Named turns come first, each shown by rows before and after it. Which turns, in which order, take the first row of each pair that follows to the second? Write the first one first, as in the answered first pair.
Semok (before -> after):
| -1.33 |  1.46 |  1.32 |  0.84 | -1.16 |  0.86 |  0.16 | -0.42 |  2.08 | -0.70 | -0.29 |  0.00 |  0.23 |  1.25 |  0.73 |  1.15 | -1.44 |  1.42 | -3.05 | -2.11 |  ->  | -1.08 | -0.35 |  1.60 | -1.19 | -1.65 |  0.11 |  1.32 | -0.56 |  3.70 | -0.32 |  0.03 | -0.45 | -1.13 |  0.30 | -1.09 |  2.44 | -2.01 |  0.17 | -0.05 |  0.23 |
|  1.64 | -0.94 | -0.81 | -0.33 | -2.21 | -1.58 |  0.50 | -0.71 |  0.57 |  0.55 |  2.60 |  1.57 |  0.95 |  1.35 |  2.62 |  1.73 | -1.73 | -1.51 |  1.14 |  1.58 |  ->  |  0.25 | -0.48 |  0.21 |  2.25 | -1.26 |  0.96 | -1.08 | -0.81 | -0.55 | -0.57 |  0.23 |  0.76 |  2.02 |  1.43 |  3.41 |  0.68 | -1.20 | -0.61 | -2.87 | -2.02 |
|  1.58 |  0.47 | -2.28 |  2.56 | -3.49 |  0.40 |  1.91 | -0.16 | -3.84 |  0.06 | -0.78 |  0.49 | -0.47 | -2.53 | -0.06 | -4.03 | -0.43 | -3.62 |  0.20 | -1.02 |  ->  |  1.53 | -0.29 | -1.83 |  2.16 | -3.56 |  0.59 |  1.93 | -0.30 | -3.36 | -0.28 | -1.85 |  0.15 | -0.86 | -3.12 | -1.14 | -3.97 | -0.56 | -4.04 |  0.66 | -1.02 |
| -0.18 |  2.11 | -2.90 | -0.45 | -1.41 | -1.44 | -2.36 |  0.72 |  2.10 | -3.98 |  4.31 |  4.96 |  1.09 |  1.38 |  2.98 |  1.10 | -0.55 |  6.43 | -3.50 | -1.21 |  ->  | -2.64 | -1.48 |  0.31 | -0.93 | -1.77 |  2.36 | -2.48 |  0.39 |  3.88 | -6.51 | -1.66 |  0.97 | -0.61 | -1.14 | -1.36 |  2.26 | -1.99 |  5.18 | -4.35 | -2.93 |
mediz (before -> after):
|  1.93 |  1.33 | -3.34 |  2.11 | -1.25 | -1.02 | -0.04 | -1.73 | -4.07 |  1.71 |  1.84 |  1.17 |  0.34 | -3.09 |  1.63 | -2.88 |  1.69 | -1.45 |  0.43 |  1.51 |  ->  |  1.74 |  1.47 | -1.37 |  3.70 |  2.09 |  0.78 |  0.40 | -2.21 | -4.06 |  3.43 | -0.14 | -0.52 |  1.63 | -1.82 |  0.87 | -2.18 |  2.79 | -1.91 | -0.45 | -0.59 |
| -0.16 |  0.99 | -0.99 | -1.78 |  0.78 |  0.28 | -1.09 |  2.01 |  2.08 | -1.39 |  1.08 |  0.70 |  0.73 |  1.91 |  0.41 |  0.94 | -0.93 |  3.27 | -0.42 |  0.46 |  ->  |  0.80 | -0.36 | -1.19 | -2.85 | -1.44 | -1.08 |  0.54 |  0.91 |  0.85 | -0.05 |  0.87 |  0.01 | -1.06 | -0.13 | -0.46 |  0.19 | -1.23 | -0.63 |  2.96 |  3.28 |
|  1.04 |  2.19 | -1.78 |  1.12 | -2.68 | -2.37 | -0.86 |  0.16 | -0.09 | -3.34 |  0.83 |  0.59 |  0.20 | -0.49 |  1.04 | -1.95 |  2.75 |  1.39 | -1.42 |  1.32 |  ->  |  1.82 |  0.53 | -0.09 |  1.68 | -1.91 | -2.24 |  1.00 | -1.12 | -1.49 | -0.67 | -1.68 | -1.69 | -0.23 | -1.45 | -0.80 | -2.19 |  3.01 | -2.62 |  1.06 |  2.00 |
| -0.31 |  0.84 | -0.44 | -1.96 |  0.63 |  0.93 | -0.55 |  1.75 |  2.74 |  0.64 |  4.31 |  0.33 |  0.93 | -0.18 | -0.06 |  0.95 |  0.24 |  4.53 |  2.27 |  2.42 |  ->  |  0.40 | -0.43 |  0.61 | -2.01 |  0.07 |  0.67 |  0.94 |  0.51 |  1.50 |  2.70 |  2.86 | -1.08 | -0.20 | -1.37 | -1.81 |  0.63 |  0.25 |  0.81 |  4.87 |  3.74 |
Tovog (before -> after):
|  0.28 |  0.44 | -1.03 |  0.99 | -6.28 | -1.51 | -0.33 | -3.77 |  0.22 | -2.11 |  0.92 |  3.59 | -3.13 | -3.85 |  0.98 | -3.50 | -2.53 | -0.72 | -0.87 | -0.20 |  ->  |  1.12 |  2.64 | -2.73 |  2.61 | -4.60 | -1.57 | -0.36 | -0.39 | -4.06 | -1.27 |  3.72 |  2.19 | -0.91 | -2.79 |  3.20 | -4.30 | -0.83 | -1.22 | -0.82 | -0.06 |
| -0.59 | -2.48 |  0.04 | -0.53 | -1.01 |  1.07 | -0.71 |  2.63 | -2.38 | -2.42 | -0.23 | -1.82 | -0.63 | -1.66 | -1.21 | -0.08 | -0.57 | -1.26 | -0.76 |  0.84 |  ->  | -0.41 | -2.10 | -0.03 | -0.20 | -0.45 |  1.32 | -0.93 |  3.00 | -2.40 | -2.34 | -0.48 | -2.27 | -0.54 | -1.51 | -1.18 | -0.08 | -0.61 | -1.04 | -1.04 |  0.67 |
|  1.13 |  3.21 | -1.09 |  1.16 |  2.25 | -2.71 |  0.13 |  1.83 | -2.84 |  0.61 | -0.95 |  0.02 |  2.04 |  1.02 |  0.76 | -1.20 | -0.48 | -2.65 | -2.47 | -0.59 |  ->  |  0.25 |  2.52 |  0.40 |  1.15 |  3.50 | -1.43 | -0.42 |  0.62 | -0.53 |  0.42 | -2.96 | -0.10 |  2.37 |  1.52 | -0.48 | -0.01 | -0.82 | -1.70 | -3.19 | -2.40 |
|  2.34 | -0.15 |  1.61 | -1.72 |  1.54 | -0.23 |  0.24 |  2.51 |  2.87 | -1.38 |  0.44 | -0.16 | -0.54 |  0.68 | -2.09 |  0.68 | -1.61 | -0.55 |  2.03 |  1.92 |  ->  |  2.69 |  0.25 |  1.06 | -1.69 |  1.09 | -0.69 |  0.43 |  2.72 |  2.31 | -1.59 |  1.10 |  0.05 | -0.58 |  0.37 | -1.90 |  0.39 | -1.40 | -0.89 |  2.52 |  2.65 |
Pairs:
Between the rows of a pair lie 2 to 4 turns.
|  0.98 |  0.79 | -0.61 | -0.82 | -0.79 | -0.22 |  1.72 |  3.56 | -1.30 | -0.35 |  2.37 | -0.58 |  0.87 |  2.19 |  0.56 |  1.00 |  0.20 | -1.84 |  1.88 |  1.71 |  ->  |  0.06 | -0.01 |  1.95 | -0.07 |  1.99 |  1.80 |  1.67 |  2.49 |  0.58 |  0.45 | -0.32 | -1.61 |  1.81 |  3.11 | -0.74 |  2.22 |  0.12 | -1.29 |  0.24 | -0.63 |	mediz, Tovog
| -0.10 | -1.93 | -2.96 | -1.69 |  1.93 | -0.13 |  0.08 |  0.74 |  4.88 | -0.56 | -0.59 | -1.14 | -2.47 |  2.86 | -2.06 |  2.09 | -0.84 |  2.66 |  3.40 |  3.03 |  ->  |  0.09 | -1.76 | -2.96 | -2.01 |  1.26 | -0.39 |  0.68 | -0.11 |  4.70 |  0.02 | -0.43 | -0.91 | -2.84 |  2.53 | -1.83 |  1.71 | -0.84 |  2.03 |  3.63 |  3.44 |	mediz, mediz, Tovog
| -1.50 |  0.24 |  0.26 | -0.22 |  5.43 |  1.89 |  0.24 |  0.94 |  1.14 |  1.11 | -0.12 | -1.41 |  2.88 |  1.60 | -2.63 |  1.60 |  1.03 |  2.27 | -0.52 | -2.47 |  ->  | -2.35 | -1.09 | -1.38 | -3.22 | -0.38 |  0.74 | -0.82 |  1.58 |  3.20 | -3.69 |  0.57 | -0.11 | -0.07 | -1.13 | -3.63 |  1.01 | -1.30 |  3.33 | -0.02 |  0.18 |	mediz, Semok, Semok
| -0.19 |  2.86 | -0.58 |  2.01 | -0.59 | -1.31 | -0.76 |  0.15 | -3.61 | -0.40 |  0.70 |  0.48 |  1.44 |  0.72 |  2.89 | -1.01 |  0.73 | -0.28 | -1.76 | -1.58 |  ->  | -1.06 | -1.52 |  2.06 | -1.03 |  0.08 |  0.32 |  0.34 | -0.82 |  0.58 | -1.42 | -3.28 | -2.24 | -0.73 | -0.99 | -2.32 |  2.13 | -1.22 | -1.41 |  1.22 |  0.12 |	Tovog, Semok
|  1.26 |  0.90 | -0.25 |  1.88 | -1.00 | -2.11 |  1.55 | -4.44 | -1.09 |  3.13 |  0.66 |  2.84 | -1.01 |  0.62 |  0.91 | -1.27 |  0.52 | -3.83 |  0.34 |  0.19 |  ->  |  0.73 | -1.50 |  0.80 |  0.40 | -0.04 | -0.98 |  2.50 | -3.30 | -0.35 |  2.68 | -1.37 | -0.21 | -1.96 | -0.29 | -1.94 |  0.33 |  0.01 | -5.34 |  2.49 |  1.79 |	Tovog, Semok, Semok
| -0.08 | -1.38 |  0.07 | -0.35 | -0.08 | -0.09 |  0.50 |  1.19 | -1.99 |  0.68 |  0.43 | -1.65 | -0.51 | -0.87 | -0.53 |  0.29 | -0.16 | -1.57 |  2.14 |  1.33 |  ->  |  0.09 |  0.37 | -0.53 |  0.45 |  1.60 |  0.32 | -0.39 |  2.43 | -2.23 |  0.28 |  1.78 | -1.08 |  1.24 |  0.87 |  1.32 |  0.22 |  0.60 |  0.56 |  0.21 | -0.12 |	Tovog, Semok, mediz
|  0.72 | -0.85 | -1.38 |  0.50 | -1.15 | -1.01 |  1.41 | -1.28 | -2.20 |  0.30 | -0.67 |  0.23 | -1.33 | -1.03 |  0.98 | -1.65 |  0.38 | -1.47 |  0.81 | -0.12 |  ->  |  1.13 | -1.30 | -0.48 |  0.10 |  0.44 | -0.47 |  2.24 | -0.47 | -1.73 |  1.05 | -1.50 | -1.33 | -0.83 | -0.63 | -0.30 | -0.37 |  0.77 | -1.93 |  2.09 |  0.14 |	mediz, Semok, Tovog, Tovog
| -2.92 | -2.18 |  0.28 | -3.22 | -1.46 |  1.16 |  0.86 |  5.39 | -4.08 | -2.67 |  1.27 | -4.37 |  0.03 | -1.70 | -2.91 |  1.65 | -0.80 | -1.31 |  3.75 |  3.22 |  ->  | -5.05 | -1.39 |  2.63 |  0.20 |  0.66 |  4.33 | -1.64 |  3.55 | -3.09 | -3.65 | -2.21 | -3.79 |  1.93 | -0.28 | -1.87 |  1.32 | -0.70 |  1.84 | -3.14 | -2.70 |	Semok, Semok, Tovog
| -2.43 | -1.30 | -0.42 |  0.78 | -1.24 | -0.92 | -0.95 | -0.13 | -3.95 |  0.28 |  1.02 |  0.09 |  1.53 | -2.07 |  1.36 | -2.81 |  1.27 | -0.73 | -1.03 | -1.41 |  ->  | -1.67 | -3.35 |  0.12 | -2.04 |  0.02 | -1.22 |  0.22 |  0.99 | -2.11 |  1.22 |  1.36 | -1.46 |  1.10 | -1.66 | -0.99 | -0.03 |  1.19 | -1.27 |  3.00 |  1.69 |	Semok, mediz, Semok, Tovog
